In the data rows, 128 means zero.
Here is a table of points, one per row:
[128 190 128 159 159 128 159 159 159 190 128 159 190 128 128 159 128 128
 128 128 159 159 190 159 159 128 128 159 128 128 128 159 128 159 190 190
 190 128]
[128 159 128 190 190 128 128 190 159 159 128 128 128 128 159 190 190 128
 159 190 190 128 159 190 128 159 128 190 159 159 159 190 128 159 128 128
 128 128]
[159 190 159 159 128 128 159 159 128 159 159 159 128 190 128 159 159 159
 190 190 190 128 128 159 128 128 128 128 128 159 190 190 159 128 190 190
 128 159]
[159 190 190 159 128 159 128 190 159 190 128 128 128 128 159 159 190 128
 190 159 159 128 159 159 159 159 159 190 190 190 128 128 128 190 128 128
 159 190]
[128 190 190 190 128 128 128 159 159 159 128 190 190 128 128 159 159 128
 128 128 159 159 190 159 190 128 159 159 190 128 159 159 159 128 159 128
 190 128]
[190 159 128 128 190 159 190 159 190 159 190 190 159 190 190 128 128 190
 159 128 128 159 128 159 159 159 190 128 159 190 159 159 159 190 190 159
 128 159]
[128 128 190 190 190 190 159 190 190 128 190 159 190 190 190 190 159 128
 128 190 190 159 128 190 128 159 159 159 190 159 159 159 190 159 159 159
 159 159]
[128 159 159 190 128 190 128 190 159 190 128 128 159 159 128 190 159 128
 190 159 190 128 159 159 128 128 128 190 159 159 128 159 128 159 128 190
 128 159]
[159 190 190 190 190 159 128 159 159 159 128 128 190 128 190 159 190 128
 128 159 159 190 190 159 190 159 159 159 128 128 128 128 190 128 190 159
 190 159]
[128 190 128 190 128 128 128 190 128 190 128 128 128 159 128 159 159 128
 190 128 159 128 190 128 128 128 128 190 159 128 128 190 128 190 128 190
 159 128]
[190 190 128 159 128 128 159 159 128 190 128 159 128 159 159 159 190 190
 190 159 159 190 159 128 190 190 128 159 128 159 190 190 128 159 190 190
 128 190]
[159 159 128 128 159 190 190 159 190 159 190 190 159 190 190 128 128 190
 190 128 128 190 128 128 190 190 190 128 128 190 128 128 128 190 159 159
 128 190]
[159 128 128 159 190 190 159 128 190 128 190 128 190 159 190 190 128 190
 128 190 190 128 128 190 159 128 190 159 190 190 159 128 128 159 128 128
 159 128]
[128 128 128 159 190 190 159 128 190 128 190 159 190 159 190 190 128 190
 128 159 190 128 159 190 159 128 159 159 190 190 190 159 159 159 159 128
 190 128]
[159 128 159 128 159 159 190 128 159 128 190 190 159 190 159 159 128 190
 128 159 159 159 128 159 159 128 159 128 159 190 190 190 190 159 190 190
 159 190]
[128 128 159 190 190 190 128 190 190 128 159 128 128 190 190 190 190 159
 159 190 190 128 128 190 128 159 128 128 190 190 190 128 159 159 128 159
 128 159]
[159 128 128 128 159 128 159 128 128 159 159 159 128 159 128 128 159 159
 128 128 128 190 190 128 190 128 159 128 128 128 159 190 128 128 190 190
 190 159]
[128 128 159 159 159 159 128 128 159 159 128 128 190 128 159 190 159 128
 128 190 190 190 190 190 128 128 128 159 159 128 128 159 159 128 159 128
 190 159]
[159 128 159 190 159 159 128 128 159 159 159 128 190 128 159 190 128 128
 128 190 190 159 190 190 128 128 128 128 128 128 159 190 128 128 190 159
 190 159]
[190 128 159 128 159 190 190 128 159 128 190 190 159 128 159 159 128 190
 159 128 128 159 159 159 190 190 190 159 159 190 190 159 159 190 159 128
 159 190]
[190 190 128 128 128 128 128 128 128 190 159 128 128 128 190 190 159 159
 159 190 190 128 128 190 128 159 128 128 128 190 190 190 159 128 190 159
 128 128]
[159 190 159 159 190 128 159 190 190 159 190 190 190 159 159 159 128 159
 159 159 128 190 190 159 159 159 159 159 190 159 128 128 190 190 159 159
 190 190]
[159 190 159 128 128 128 159 159 128 190 128 159 128 159 128 128 190 190
 190 128 128 159 159 128 159 159 159 159 159 159 190 190 128 190 128 190
 128 128]
[190 190 159 128 128 128 190 190 128 190 159 159 128 128 128 159 190 159
 190 128 159 159 159 159 159 190 159 190 159 159 159 190 159 190 128 159
 128 128]
[190 128 190 128 159 190 190 159 190 128 190 190 159 159 190 128 159 190
 159 159 159 190 128 159 190 190 190 128 159 190 190 128 190 159 159 128
 159 190]
[190 190 159 128 128 159 190 128 159 190 159 190 128 159 190 128 159 128
 190 190 159 190 159 128 190 190 159 128 128 159 128 159 159 128 190 159
 128 190]
[159 159 128 159 159 159 159 159 128 159 128 128 128 190 159 190 190 159
 190 190 159 159 128 159 159 190 159 159 128 159 190 159 128 128 128 190
 128 128]
[128 128 128 159 190 159 128 159 190 128 190 128 190 190 128 190 128 128
 128 190 190 128 128 190 128 128 159 128 159 159 159 190 190 128 190 190
 159 128]
[159 128 190 190 190 190 159 159 190 128 159 159 190 159 190 190 190 159
 128 159 159 128 159 190 159 190 190 190 190 190 190 128 190 159 128 128
 190 159]
[190 190 159 128 128 128 159 128 128 190 159 190 159 128 128 128 128 190
 128 159 159 190 190 128 159 159 128 128 128 128 190 190 159 128 190 190
 159 159]
[159 190 190 190 159 128 128 159 159 190 159 159 190 128 159 159 190 128
 159 190 128 190 190 159 159 190 190 159 190 128 128 128 190 159 128 128
 190 190]
[190 159 190 128 159 190 190 159 190 128 190 190 159 190 190 128 128 190
 190 128 128 159 128 128 190 190 190 128 159 190 159 128 159 190 159 159
 159 190]
[159 128 128 128 159 159 190 128 128 190 128 159 159 128 128 159 128 190
 128 190 128 190 190 159 190 159 190 159 128 128 159 190 128 128 190 128
 159 128]
[190 159 159 159 159 159 190 159 190 159 190 190 159 190 128 128 128 190
 190 128 128 159 128 128 190 190 190 159 159 159 128 159 190 190 190 190
 159 190]
[128 190 190 190 128 128 128 190 128 190 128 159 159 128 128 159 190 128
 190 128 190 128 159 128 128 128 128 190 190 128 128 190 190 190 128 190
 190 159]
[159 159 159 128 159 159 190 128 159 159 159 159 128 159 159 128 190 159
 159 159 128 190 190 128 190 128 159 128 128 128 128 159 159 128 159 159
 159 128]
[190 159 128 128 128 159 159 128 128 159 159 159 159 159 128 128 128 128
 128 190 190 190 159 128 159 128 128 128 128 128 159 190 190 128 190 190
 128 159]
[128 159 128 190 159 190 128 190 128 159 128 128 159 159 190 190 190 159
 159 190 190 128 190 190 128 159 128 190 190 159 159 128 128 128 128 128
 128 128]
[128 159 159 159 159 159 128 190 190 128 159 159 128 190 159 190 159 190
 190 128 159 128 128 190 128 159 128 190 190 190 190 159 159 190 128 159
 159 159]
[190 159 128 128 128 128 190 159 128 190 128 128 128 159 159 159 159 190
 190 190 159 190 159 159 190 190 159 190 159 190 190 190 128 159 159 128
 128 128]
[190 159 190 159 190 159 190 159 159 159 190 190 190 190 128 128 128 190
 159 128 128 159 159 128 190 190 190 159 159 159 190 159 190 190 190 159
 159 190]
[128 159 190 190 190 190 159 190 190 128 190 190 190 190 128 128 159 128
 159 128 128 128 159 128 159 128 190 190 190 128 128 128 190 190 159 190
 190 190]
[128 128 190 190 190 190 159 190 159 128 159 128 128 190 190 190 190 159
 190 159 190 128 128 190 128 159 159 190 190 190 159 128 159 159 128 159
 159 159]
[159 128 190 190 190 190 159 190 190 128 190 190 190 159 159 159 159 159
 159 159 128 159 159 190 159 159 190 190 190 159 159 128 190 190 159 128
 190 190]
[159 159 159 159 128 159 128 190 128 190 128 128 159 128 159 190 159 159
 159 159 190 159 190 190 128 159 128 190 190 159 159 159 128 159 128 128
 159 159]
[128 159 159 190 190 190 159 190 190 128 159 159 190 190 190 159 159 159
 128 159 159 159 159 190 128 159 159 190 159 159 128 128 190 159 159 159
 190 128]
[190 128 190 159 190 190 190 128 159 128 190 159 159 190 190 128 159 159
 159 159 159 159 128 159 159 190 190 128 128 190 190 128 190 159 159 190
 128 190]
[190 159 190 159 128 159 190 128 128 159 159 190 159 159 159 128 190 159
 159 159 128 190 190 128 190 190 190 159 128 128 128 159 159 128 159 159
 190 190]
[190 190 190 159 159 128 190 128 159 190 159 190 159 128 159 128 190 159
 159 128 128 190 190 128 190 190 190 190 159 128 159 159 159 190 159 128
 190 159]
Along one direction, these points spread out more than along any other. How far along it is each point below, from 0 to 99? The average is 50, and the first point in the table lies past the average. One standard deviation of the points above along it is 16.
[190 190 190 159 159 128 190 128 159 190 159 190 159 128 159 128 190 159
 159 128 128 190 190 128 190 190 190 190 159 128 159 159 159 190 159 128
 190 159] 35
[128 159 159 190 190 190 159 190 190 128 159 159 190 190 190 159 159 159
 128 159 159 159 159 190 128 159 159 190 159 159 128 128 190 159 159 159
 190 128] 57
[159 190 159 159 128 128 159 159 128 159 159 159 128 190 128 159 159 159
 190 190 190 128 128 159 128 128 128 128 128 159 190 190 159 128 190 190
 128 159] 56
[128 128 128 159 190 159 128 159 190 128 190 128 190 190 128 190 128 128
 128 190 190 128 128 190 128 128 159 128 159 159 159 190 190 128 190 190
 159 128] 63
[190 190 128 128 128 128 128 128 128 190 159 128 128 128 190 190 159 159
 159 190 190 128 128 190 128 159 128 128 128 190 190 190 159 128 190 159
 128 128] 62
[128 190 190 190 128 128 128 159 159 159 128 190 190 128 128 159 159 128
 128 128 159 159 190 159 190 128 159 159 190 128 159 159 159 128 159 128
 190 128] 60
[159 190 190 159 128 159 128 190 159 190 128 128 128 128 159 159 190 128
 190 159 159 128 159 159 159 159 159 190 190 190 128 128 128 190 128 128
 159 190] 63
[159 128 190 190 190 190 159 159 190 128 159 159 190 159 190 190 190 159
 128 159 159 128 159 190 159 190 190 190 190 190 190 128 190 159 128 128
 190 159] 53
[190 159 128 128 128 159 159 128 128 159 159 159 159 159 128 128 128 128
 128 190 190 190 159 128 159 128 128 128 128 128 159 190 190 128 190 190
 128 159] 46
